One turn sends every row of this set to another row. A few are shown first. Where does it send the rows asked after them?
Rutus: [-38   1 -15  18   6 -44  13  15 -10   5  44   9   7  25  -2  24   0  -5
 -21]
naba: [-25  -5 -31  -2 -25 -35   5  21 -27  -3  35 -33 -20   8 -30   9  27   4
 -15]
tar: [-28   6 -13 -13 -15  -6   7  31   0 -20   0  10 -30  28 -12  14  38  17
 -14]
Radi: [ 28  -3 -18   8   9  17  21   6 -17  29  29 -13 -36   5 -13  14   6 -23
 -13]
nuf: [ 13   2   5  32 -42  14  15  20 -31  -7  25 -12   2 -10  12   1  29 -14
 -30]
Toge: [-38 -27   9  -4   9  21   6 -11  -3   5  37  -7 -28  13  -1  22 -15   5
 -19]
dez: [-16   4 -16   8   0  -1  12  -7 -11 -35  21   4  18  27  30  29  -5 -15
  -4]
risi: [ 28  -1  -7 -26 -15 -25  -9 -22 -37   3  14  -4 -20 -13 -21  19   7  28
 -47]
tapem: [-33 -37   7  25 -46  16   4  -4 -19   2   4 -26  -2  -3 -23  36  -4  21
 -34]
Zasa: [  7 -11  -1   5 -19 -32  12   9  -3  36  16 -15 -42  -6  33  39 -20  -2
 -27]
Gad: [ 22 -13  -8 -24  -4 -38  -4 -28 -22   0  19   9  11   7  -7  41  -6  22
 -42]
nilun: [ 19  -5  -1 -30  -9   5  16 -28 -29  -8  -1  21 -16   5  -8  19  13  28
 -49]
kel: [ 12   7   6   1 -18  -2  19  11  -2 -34   9 -13   2  21  15  19  42 -15
 -12]
gar: [  2   9   8  26  -7 -42 -14   5  -3  15  -5  -2 -24 -12   5  50 -20  10
 -19]
Mas: [ 17   8   1  25  -4 -13  39 -10 -23  15   4 -27 -32 -13 -21  22  16 -12
 -30]
Bev: [ 20 -22 -12  19 -27  -7   3  11   7  -3 -19 -10  16  26 -17  63  13   2
 -17]
kuvis: [-24  19 -21  10 -27  -8  -9   1 -29 -27  10  -5 -21  -6  41  25 -22   5
  -3]
revu: [-25   0  -8  14  18  25  13 -22 -20 -10   2   1 -21  11 -27  28  -9   4
 -10]
lofan: [  1   1 -29  38 -24  -6  20  37 -25  20  21  27   4  25  -4  18  20 -12
 -28]
kifus: [-14  -6  -7  23 -47 -16 -22  13 -34 -14  36 -31  -2 -21  10  12  -1   2
 -15]
Divi: [-36   0 -30  12 -50 -11  22  29 -27   7  -4  14 -28  14  23  23   2  16
 -32]
sul: [ -7 -54 -21  -3 -46  18   2  10  -9  15  19 -40 -13  13  -8  34   2   8
 -23]
momid: [  9 -17 -20 -13 -28   7   2 -25 -46   8   5  25  -2   0   0  30 -15  32
 -52]
pudud: [ 19 -25  -2  -2 -14   0 -21  29  22  11   1   7 -11  27  11  47   7   4
 -13]
Gofep: [ 30 -23  -2  -4 -24  -8  -3 -15 -28  11  19  19  22   7 -14  32   5  19
 -56]

kuvis turns into kel
Mas turns into gar
sul turns into Toge
Now find these:
Gad turns into Gofep
lofan turns into Divi

One turn sends every row of this set to another row. A few are shown first. Where does it send the rows asked after them?
Dadu: [  9   7  12   5 -19   3  22  -1 -17 -34 -19 -12  30   1  -3  12  -6  19
 -12  39  -9 -11  40   3 -29 -19  11  25  28 -15  20 -52 -19   3   8  12
  15 -15  19 -11   2 -39 -10  -5  16  -4   9  12   0  36  15 -16  14   6
  14   3]
Ditez: [ -1 -13 -11   6  23 -15 -10  48  13  21 -30  15   1   7   1  -6 -31 -11
  -5 -10   0 -12  -4  11   2 -10 -10 -10 -26   5 -34 -33  -9   1  20 -10
   7 -36  -2  14 -17  15  -2   3   0 -47  -6  30   2 -14  20 -10 -18 -27
   9   5]
varo: [ 28  -7 -23 -24 -39  21  -2   5   4  10  22 -17   8   0  -4 -45 -23   4
 -17 -18  -9  26   4 -11 -23 -19  -8  -5   0 -16   5  16   8   1 -35 -17
  27  26  16 -15  10 -10  -3 -18   8  -4  13  17  20  14 -14  10   8 -29
  -7 -15]
Tel: [ 26  -2   8 -10 -14  22  -2 -16  -6  -3 -20  -5  32  33  -2 -45   1   9
  18  10 -12   4  -6 -23 -28  -4  -6  -1  16  20  -4 -18  10 -45  26  15
   5 -18  -8   6  13   5  -2   4  14  -7 -17 -18 -25   7 -20  18  50 -21
  10  17]
rab: [ 20   7   2 -30 -31   3  -4 -11  -6   6 -30  -3  37  16  19 -38  -2  14
   6   3 -12 -15  -1 -33  -2 -16 -10 -15  29   4   0 -13 -35 -23  18  15
   4 -24   8  19  16  -9 -12   9  25  17  -1 -13 -19  11 -24   3  23 -43
  19  -6]
pekof: [ 21   1 -21  19  -4   3  11   2   3  37 -13   2 -33   7  36  34 -10  11
   2  -1 -18   7  37  23  -5   7  -1 -26   2   0   3  36 -19  31  12  -4
  20   3  -3  -5 -12  -9 -16   4  -6 -32   2 -12   2  23   5  -4 -12 -10
  14  25]
gorad: [ 19 -22 -13 -10  -2  -7  -8  13  13   6 -16  -3  51   3  43 -20 -26  37
  20  -6  16  20 -10 -26  -3   3 -31 -16  18  15  -9 -31   3 -28  32  -3
  -4 -18  -8   7   0   4  15 -11  11   2 -20 -27   2  14   4  13  35  -4
 -19  -1]
lovu: [  0 -16  -5   1 -19  17   5   1   2   7  17   1  -1  -6  18 -21  -6  13
 -29 -10   3  13  46   9  -2  -7  16 -13 -14 -26 -20  10 -11   9  -7 -23
 -41  16  -6  25 -25 -20   0  24  -3  11  -1  14  17  -1  -7  25  44  -1
  17   7]
rad: [ -9 -16  16  -2 -41 -24  18  28  20  16 -20 -12  53   7  -8  -7 -28  27
  29  -7   6   2  18 -13  19  -1   0   2 -19  -3 -17 -19 -35 -10  -8  11
 -10 -21  25 -15 -14  -3  11 -10   4  -9   1   7   9 -15  -5 -40   4   8
   4 -25]
bal: [-14  13  25  -4 -21  10  14  47  17  16  -4 -14  34  25 -26 -21 -32 -12
  18  37 -15 -22  28   5  18 -14  -6  17 -21   3 -22 -19 -40   1 -12   9
   8 -21 -17 -14  13  -7   4  33  14  -5  -3 -18 -20  37  -2  10  25  28
 -12  -3]
rezuv: [ 14 -11 -23 -15 -35  61   4  13   8  32   7   1  17 -11   4 -61 -11 -12
  -4  -3   5  10  -5   4 -23  -5 -18   3  -7 -11  10  22  -8  20   2 -24
  13  14 -15 -13 -19   8  14   6 -12  -7  20  12   3  15   9  24  12 -18
 -12  -7]
rava: [  8 -25   5 -29 -11   7   4  16   0   0 -14  19  48  19  26 -15   3  24
  13   7  16   4 -25 -38  -7   1 -37  -6  12  -6  11 -16 -12 -17  25 -13
  -3 -21 -38   0   7  -4  -4  10  -9  20 -25 -15   3  -6  17  35  30   6
  -3 -22]
zit: [ 10  17  -5 -22  -2  19  -6 -23 -12  -7 -13   0  50  40  36 -21  17  32
 -22   4  -1 -12 -16   4  -3  -4   3  -8  13  -1   2 -26  -1   4  10   1
  -7   2  21 -19  -4 -15   5  18  21  19 -31 -19  -9   3  18  10  39  -9
 -23  -3]
dem: [ 16   4 -13  23 -10  20  17   5  -4  26  -9  10 -43  20  19  38  13   3
 -20  -1 -25  13  25  15 -17   7  -6 -13  12  -5  15  29 -21  26   4 -19
  27   4 -16 -22 -15 -11  -8   6 -15 -23  15 -15 -11   5   5   4 -11   1
   8  20]
nis: [ 28   6 -15  24 -20   0  18  19  10  22  -4 -23 -47  13  13  39  -4   8
  -2   5 -27   7  28   7  -9   9 -22  -9   2   5  15  42 -21  -8   8 -12
  24   1 -13 -14  -1  -7  -9 -16 -12 -23   2  -9  11  14  -1  10  -5 -22
  -9  26]
fuvu: [-25  11  25 -11 -27   4   5  -5  16  11  -1  -9  39  18 -48 -17   0   8
  25  17   0 -22  -4  16   1  -7   5  -5 -14  -8  -4 -15 -48  28   8  33
 -11  -4  11 -20   5 -13  19   3  26  17   8  14   3  15   3 -26  20  -5
   2  -2]
Rufem: [ 20   6 -22  -7 -24  16  11   5  -1  29  -7  -6 -35   1  22  37  13  21
   0  11 -19 -12  22   6  -2   3  -6 -11 -14 -14  11  43 -23  17   9 -12
  25   5 -14 -10 -18  -6 -18 -27 -20 -20   2 -12  -2   7  21  -5 -24 -21
 -14   4]
busek: [ 22  -7 -26   9   3  11  11   0  -1  32  -7   9 -32   6  13  37   4  15
   5   8   0   8  31   6 -29   5 -18 -28   1  -2  10  38  -3  25  21   2
  24   8 -25 -13   4   2 -18  -7 -18 -37   8   8  13  15  10 -13  -5 -14
   4  22]
mepu: [ 11   1  17  35 -14   5   5   3   5   5  -9   1  22  22 -64 -34  -5  19
  -9  17  10  -2  10   0 -16  -2   9  -3   2  11  -6 -19  -8  -7 -10  -2
  -9 -14  10 -19 -11   0  20  11  22 -14 -10   0 -16   3  -9 -52  33  29
   3 -22]
rine: [  0  -1  15   7  -8  -3  25  18 -20 -16 -15  18  26  -3  -3  -3  -1  16
   9  36   3 -32 -12  25  28  27 -21  25  35  -7   5  10   1   5  29 -24
   3  -9  18  17   0  -9   6   5 -15  16  -4  10  20  33  26  -6  22  32
 -27 -11]
lisef: [ -7 -11 -11  13  10   4 -13  23   6  13 -38   0  -1  18  14  -7 -22 -10
 -37 -18   1 -19   4  28   2 -21 -14  -5  -6   9 -13 -58 -25  20 -17  -5
  12 -37  -2 -12 -20  -2  10  -2 -12 -40   5  10   0 -24  20 -20 -17 -25
   2  -4]
Kig: [-12   4  28 -15 -17   3  38  23 -18 -29 -18 -13  32  11  -6   9   0  23
   9  44 -19 -21  22   8 -13   6  22  25  21 -24  -4 -12  -4  -6  17  -1
  -6 -32   9 -16  -3 -25 -20  28   7   6   7   7  20  17  23  18   5  12
  21  22]
roge: [ 27 -11  24 -10  -9 -13  -1  21 -19 -13 -52 -20  25 -24   4   0 -19   5
   9  14  -3   5 -18  -4  11   9 -22  30  19 -10   9  -3   7 -22  -9   4
  -2 -17  -2 -11  23  -7 -18 -11   0 -13  33 -28  -8  -1 -16 -32   0  17
  19  -1]
dekuz: [ 10  -3   8 -24 -33  25  12  -5  -5  10 -34   7  50  30  30 -22  -7  16
  -8   9   3 -25  -6 -42  16 -17 -26  -3  25  -6   6 -10 -30 -19   0 -15
   6 -24  -9  16   5 -22  -5  35   7  17 -22 -29 -10  11  -1  29  11  -3
   0 -23]
vozu: [ -1  -2  -1   9  13   2 -21  16  -6  11 -14   6  -8  35 -35   7 -12 -16
  -8  15   7 -42  -1 -12  25 -18 -16   9 -25 -14   0 -24 -29  15 -23  -3
   8 -15 -13  23   3  -9  -3 -12  20 -17 -16  16   3   8  12  31 -37  -4
  -2 -11]
gup: [  5  -6  30 -15 -20   8  25  40  -6 -23 -34 -26  28  -2   0  -7 -24  14
  24  30 -15   0 -24   6  -7  17  -2  33  12 -15  -5   6   9 -20  18  -1
   3 -41 -17 -34   3   2 -26  20  -3 -12  32 -27   2   5   6   2  -3   2
  18  20]
gik: [ 17  -1   0 -16  -6  16  -1   3  -5 -12  -7 -11  31  64  21 -50  13  18
   6  21  -4   1 -13   3 -17   4  -4  19  -3  13  10 -13 -17 -14  24   9
   0 -12   1 -15   0   0 -11   2   7  14 -38 -22 -16  10   9  38  51   0
  -6  11]
fosas: [ 27 -24 -30   7 -37  43  -2   9   9   7  11  -4  11   3  18 -31 -23  -2
 -19 -13  17  24  45  -4 -23 -21 -15  -2  -1 -15  10 -11 -21  14 -10 -25
  16  10  -5  -7 -25 -17   9   7   2  -8  23  21  20  25 -16   4  41 -33
  -6  -9]
Dak: [ 12   4   0  37   1   2 -29  28   3 -15  -9   3 -20  28 -31 -10 -19   1
  -2  -6  -7 -37  -6  26  14  11  19 -12  -9  21 -19 -13  11 -13  -4  -4
  -6 -31 -13   4  -4  23  -2 -10  13 -34   4  -3  -3 -12 -16  11  -6 -37
  21 -11]
lifu: [  7   8  -1  24  -7  10 -30   0   1  -3 -18  -3 -11  23 -39   0 -17  -2
 -12  -9   2 -39 -21   2  20 -11   1  -3 -19  -4   4 -22 -19  12 -16   1
   8 -19  -8   6  -7   4  -5 -21  28 -24  10  -2 -10  -2  -8   1 -37 -41
  10 -20]
ziba: [-12   7  14 -15  -7   7  -8  24   4   5  16   6  51  -3  -3   3   5  19
  21  16  -1 -20  -5  24  15  13  -1  -8  -8  -5 -24 -16   1  18 -13   5
 -14  -7 -28 -37  37  10  24  16   9  -1   8  17  -5   3   9 -21  33  27
 -26 -27]
beton: [  6   3  12  19  -8  12  20  23   8 -30 -15  16  30 -15   0 -11 -22  19
  14  34   8 -12 -33  35  -5  16 -15  31   3   5   7  -6   3   0  58  -6
  10  -6 -11   1  -9   9  -1  -2 -12 -14  11  -4 -17  39  32 -20  30   9
 -21  -4]
Vup: [-13 -11  -2   9  14   7 -19  19 -11  -3 -18   2  -2  41  12  12   9 -10
 -21 -10   0 -36  17  43  13 -12  -3  -1  -7  12  -5 -50 -15  20 -32   0
  -3 -23 -12 -16   6  -8  16 -12 -16 -23  -4  21  23 -26  17  15   2  -3
   7  -1]
Kis: [ 15  -3 -15 -15 -20  11   7   9  -7  39   6  -1   8 -15   4 -56  -5  -4
 -19   0  -7  -3  18   3  -2  -5   4  -3 -11  -6  -8  44  -3   2 -19 -22
 -28  27  23  25  -2  -8   3   6  -2   4 -20  15  13   4   4  32   9  10
  11  -5]
Pumik: [ 21   7 -15  -3   7  -9 -15   3  -6   4 -13  -2  30   2  37 -34  -7  34
 -33   0   4   4  -2 -14 -16  -4 -19 -19  47  13  -3 -43  -7  -5  17  -6
 -12 -19  10  -2   2   1   8   8  23  18 -20 -26 -12  11   2 -11  36 -12
 -26 -10]
zova: [ 19  -3 -28  10   0  18  13  10  -7  30 -15  -5 -40  14  13  27   5  19
  -2  22   3  -6  38  -1 -12  -1 -16  -8  -3  -4  10  43 -13   8   5 -12
  16   8 -28  -4  -8   3 -18 -17 -30 -37  -5 -15   1  12  17   1 -18   7
 -12  20]
dar: [ -1 -14  -9  -1  19   2  -9  43   3  14  -5  18  -2  29 -33   6 -18 -20
   8  12   2 -25  -5 -11   2  -8 -23   0 -25 -10 -17 -29  -2   7  12 -18
  31 -32 -21  11  -3   7  -4   0   7 -32 -12  43  20   7  24  25 -18 -18
 -10   0]
miba: [  0 -12  -5  20   0  10 -20  41  -2 -21   6  -2 -13  53  -8   1  -5  -3
  11  -3  -7 -37  11  43  14  10   9  -1  -5  20 -14 -30   4   4 -11  -8
  17 -39 -15 -18   3  13   6 -16  -5 -25   1  16  28  -5   4  35  11 -28
   4  -3]
futo: [-22  -4  18  15 -19  -3  17  20   9  23  -4 -25  27   3 -22 -32 -23  23
  -7  22   1 -14  18  -2   4   5 -32   5  29   2 -12 -32 -34  18 -29   0
 -21 -39 -12 -25   7  -2  24  15 -14   1   2  -6   8  -4  -1 -21   9  31
 -29 -27]
Zatum: [ 25  -3  -3  10 -18 -14 -10  54  16  -7   9 -10  35  28   2 -28 -22  24
  29  19   7  -1  10  26  16  12  12  12 -22  14 -16 -10 -27  -1  -9  -9
  13 -20  10 -35   1  12   4  -6  27 -11  -6  -4 -16  28  -1 -31  33  25
 -14 -35]
baz: [ 11   4 -10  16 -12   9  16   7   3  17  -6   1 -34  23  18  55  20   5
  -2  -9 -19  11  17  14  -7   6  -3 -11  -8  -4  17  38 -19   1   9 -10
  17  20 -18 -15  -2  -8  -4 -15 -12 -18  12  -2   2  -2   6  11  -2  -4
   6  37]
fel: [ 19   8  10  27  -6  -2   8   9   2 -33 -31  -2  32 -23   9   0 -24  16
  -5  30   5   1   9  21 -22 -17   0  31  -2   5  18 -37 -16  -8  33  18
   0   1   1   6   2 -15 -10 -21   8 -24   9  -9 -36  36  18 -38  26  12
   8   1]
mam: [ 27  17 -11  14 -18  11  11   2  -5  31  -6  -6 -44 -16   6  44  10   8
 -17  10 -34  -8  27   3  -9   6 -11 -24   0  -7   6  41  -1  -4   5 -14
  13   2 -18   0  -3  -8 -10 -10 -17 -24  -2 -10  -3   1   5  -7  -8 -23
  -5   7]
kovo: [ 13  -5  -9 -16 -10   3  -8  17   6   4  14 -16  -9  -8  13 -35 -20   5
 -27 -13  -4  30  15  -2  -9 -19   9   0 -24 -13 -20  21   7 -17 -32 -14
 -30  35 -19  12  20   0 -12  -7   0  -5   5 -13 -14  -2 -17  27  23  11
   9  12]
bipem: [  4   2  22 -13 -25  -4  12  56   5   1  -5  23  44  10 -36  -3  -4  -5
  10  14  -9   5  12 -27 -13  -8  -5   2 -20  -6 -17 -23  -6 -17   0  -5
  22 -20 -23 -26  14   7  -4  24   2 -12  14  14 -21 -12  -8 -37  36  10
   6 -35]
kipe: [ -6 -16 -10 -14 -39  46   5  10  23  -8  30 -20  -3   8  15 -34 -28  16
 -13 -15  -7  32   0  10 -15  -9   3  -2 -11 -30 -17   6  -4  15 -10 -22
   6  10 -21 -21 -23  -3  -1   5  -6   6  30 -12   7  14  -4  33  21 -26
 -13   5]
bevab: [ 24  -8  13  -8 -17 -10   6   6 -30 -11 -34  -5  24 -11  -1   5  -6   7
   8  20   0 -16  -4   1  29  12 -36  26  47 -12  20  -8  -6   2 -13 -11
  21 -12  30  -1  17 -24   2 -20   0  12  20   0  24  23  -5 -31   3  19
 -13 -20]
riret: [ 23 -18 -24  -4  -9  26 -13  22   5  27  -9  10  20 -22  31 -39  -8 -14
  -7 -11  25  12  33   4  -7 -16  -1   5 -35  -3   1  22 -21  -2  -1 -11
 -30  34 -19  26  -1   3   6   1  -3 -14  11  14 -11   4  -6  12  40   8
  14  10]

miba turns into Dak
gik turns into Tel
gup turns into roge
Now find these:
nis turns into mam
riret turns into fosas
rad turns into futo

